In the rows, 128 means zero.
One hidden turn or mirror swaps the rows below in pairs. Which row is each named row swapped with?
K_138: [140 170 129 117 142 104 138 123 149  93 130 109 143 132 120 129 140 136
 122  74 157]
K_381: [129 153 125 131 136 110 136 142  94 123 102 136 190 134 128 141 104 137
  84 100 133]
K_498: [103 119 123 125 143 126 115 107 149 141 147 139 147 134  95 144  89 140
  84  94 116]
K_771: [129 150 141 157 170 112 123  97 117 118 130 162 147 137 131 137 124 141
 105 107 133]
K_359: [154 126 120 123 125 140 115  85 110 129 117  95 148 133 118 148 144 153
 111  70 137]
K_395: [119 164 123 130 122  98 152 106 129 137 143 141 170 123  93 131  94 147
 104  74 130]
K_988: [110 171 137 110  94 128 123 119 132 127 123 146 132 136 151 148 134 164
 119  77 100]
K_985: [105 131 108 109  96 143 139 125 123 106  99 133 110 124 128 126 141 122
 115 102 124]
K_813: [ 93 137 146 121 161 137 136 140 135 105 117 153 140 123 103 149 137 132
  83  74 129]
K_310: [116 143 119 103 137 119 137 138 148 140 151 122 132 130 144 129  88 122
  93 109 130]
K_795: [123 135 127 141 134 105 143 126 128 160 136 133 120 136 104 155 123 160
 135  92 124]
K_373: [112 157 135 127 137 110  92 115 109 104  99 136 157 149 148 144 152 131
 100 111 120]
K_438: [109 139 113 111  96 141 148 124 124 112 103 138 106 124 123 127 143 119
 115 103 123]
K_491: [137 151 118 145 123  91 127 142 137  95 118 114 125 135 120 146  95 167
 127  89 128]
K_276: [143 154 140  83 116 118  97 113 122 123 139 106 140 105 120 140 123 116
 101  92 121]
K_737: [119 175 140 136 153 130 109  93 143 118 123 131 143 122 157 129 110 169
  91 104 115]
K_476: [ 93 139 123 116 164 120 120 142 147 115 119 139 151 126 103 146 149 130
  91  65 124]
K_236: [100 156 135 164 139 111 145 131 139 101 149 129 137 115 113 120 125 130
 108  64 117]
K_85: [119 135 110 117  87 141 144 123 117 104  97 139 122 124 130 130 145 129
 119  97 109]
K_542: [147 129 118 120 126 129 102  87 113 123 120  89 144 128 124 148 149 154
 110  74 139]
K_342: [115 141 130 102 127 108 138 126 144 144 152 124 122 127 144 127  89 125
  94 110 130]
K_321: [119 135 110 156 130 113 129 121 136 121 157 133 135 129 115 153  99 152
  73  60 131]
K_50: [141 134 116 121 115 144 110  83 112 124 114  93 149 128 132 149 141 157
 101  70 145]
K_606: [ 87 137 135 130 165 124 129 137 139 104 129 146 149 117 106 144 139 147
  82  66 124]
K_121: [116 163 117 147 135 110 127 117 138 125  94 141 164 101 138 116  85 149
 119  92 121]
K_678: [119 152 140 117 149 123  87 101 126 138 133 115 161 120 122 118 109 123
  96 112 150]
K_954: [142 150 125 126 130 119 141 124 108 115 114 137 190 142 131 137 107 138
  76 105 149]
K_118: [119 132 116 115 116 139 175 144 115 110 135 136 135 130 134 109 120 139
 115  78 122]
K_778: [140 151 137 132 136 122 134 143 102 120  94 130 185 134 132 146 104 143
  83  82 141]
K_927: [124 158 133 123 131 122 125 106 114 105 110  97 128 122  82 124  95 156
  84 104  99]
K_115: [111 174 123 122 153 124 135 100 117 132 123 109 124 136  81 158 109 139
 109 104 111]
K_390: [150 164 131 150 124 110 124 121 125 119 112 111 128  99  88 124 114 156
  98 110 109]
K_53: [ 93 122 132 124 129 119 138 126  97 161 120 124 150 115 115 162 121 134
  89 111 117]
K_4: [128 151 110 143 143 127 147 157 134 134 133 115 142 127 119 111  98 133
  74  72 111]
K_551: [141 120 122 125 123 140 114  84 117 132 115  89 146 123 126 154 138 154
 103  63 125]
K_810: [116 139 125  97 125 118 130 135 141 137 154 121 127 122 145 136  92 124
  88 112 132]
K_444: [107 137 128 124 134  91 151 115 124 125 124 126 126 139 122 146 103 163
 147  79 141]
K_235: [145 123 118 115 122 142 113  86 114 124 125  97 148 120 122 151 150 145
 107  65 135]
K_458: [109 133 140 136 150 103  93 131 123 119 110 139 142 125 105 121 102 149
 115  90  88]
K_708: [104 162 107 108 116 117 138 139 143 121 141 105 155 136 124 138 141 125
  75  62 136]
K_917: [117 173 146 133 145 123 109  92 140 128 121 121 133 116 156 123 107 171
  89  98 109]
K_216: [151 127 118 124 124 144 111  86 120 121 109  96 150 133 127 162 143 150
 104  73 133]
K_836: [114 132 113 119  89 131 154 117 126 106  98 140 116 117 126 131 138 120
 117 106 115]
K_573: [ 84 162 124 135 107 132 126 139 154 132 127 144 141 141 143 111 110 161
  98  88 126]
K_442: [127 148 140 159 139 113 121 120  88 131 132 117 164 153 120 136 102 124
 103 101 107]
K_845: [150 133 125 127 119 140 104  88 113 127 114  91 144 129 132 146 140 158
 101  68 140]
K_326: [110 146 104 114  87 135 150 125 124 111 103 133 115 129 121 128 147 130
 114 105 114]
K_747: [100 146 110 124 128 104 102 132 145 139 130 114 117 136 104 124  95 133
  72  79 118]
K_415: [ 88 136 129 123 174 140 126 144 142 111 115 138 142 124 123 129 140 143
  92  70 117]
K_27: [113 162 114 151 157 114 119 118  95 128  99 143 136 109 129 134 101 115
 109 106 111]
K_355: [114 131 114 116  90 150 146 124 129  98 101 126 109 129 125 135 137 133
 113  99 117]
K_9: [137 162 119 130 123 109 128 134 112 116  94 141 191 145 124 144 119 141
  80  98 132]
K_888: [112 177 141 130 143 131 108  96 136 125 122 129 139 112 164 134 113 172
  95  98 112]
K_599: [144 133 123 118 123 146 120  82 111 124 111  88 143 125 128 154 140 146
 116  75 143]
K_237: [142 132 146 126 158 148 117  87  93 104 128 118 152 126 122 123 134 156
 102  90 116]
K_448: [123 163 132 116 134 138 122 132 118 122 108 114 136 183 112 138 130 144
  98 107  96]
K_70: [112 177 123 144 133  86 109  90 125 134 106 148 142 133 135 134 106 145
 110  97 144]
K_55: [119 136 110 118  95 140 150 127 127 103  98 137 113 125 116 122 145 129
 119  98 113]
K_365: [116 137 104 113  99 143 152 127 134 102  95 133 118 120 126 139 144 119
 117  97 116]
K_221: [110 136 136 153 117 102 128 126 128 106 114 124 151  77 130 140 129 168
  85  85 131]

K_276 swaps with K_988
K_498 swaps with K_121
K_813 swaps with K_778
K_365 swaps with K_216
K_917 swaps with K_342
K_737 swaps with K_310
K_355 swaps with K_599

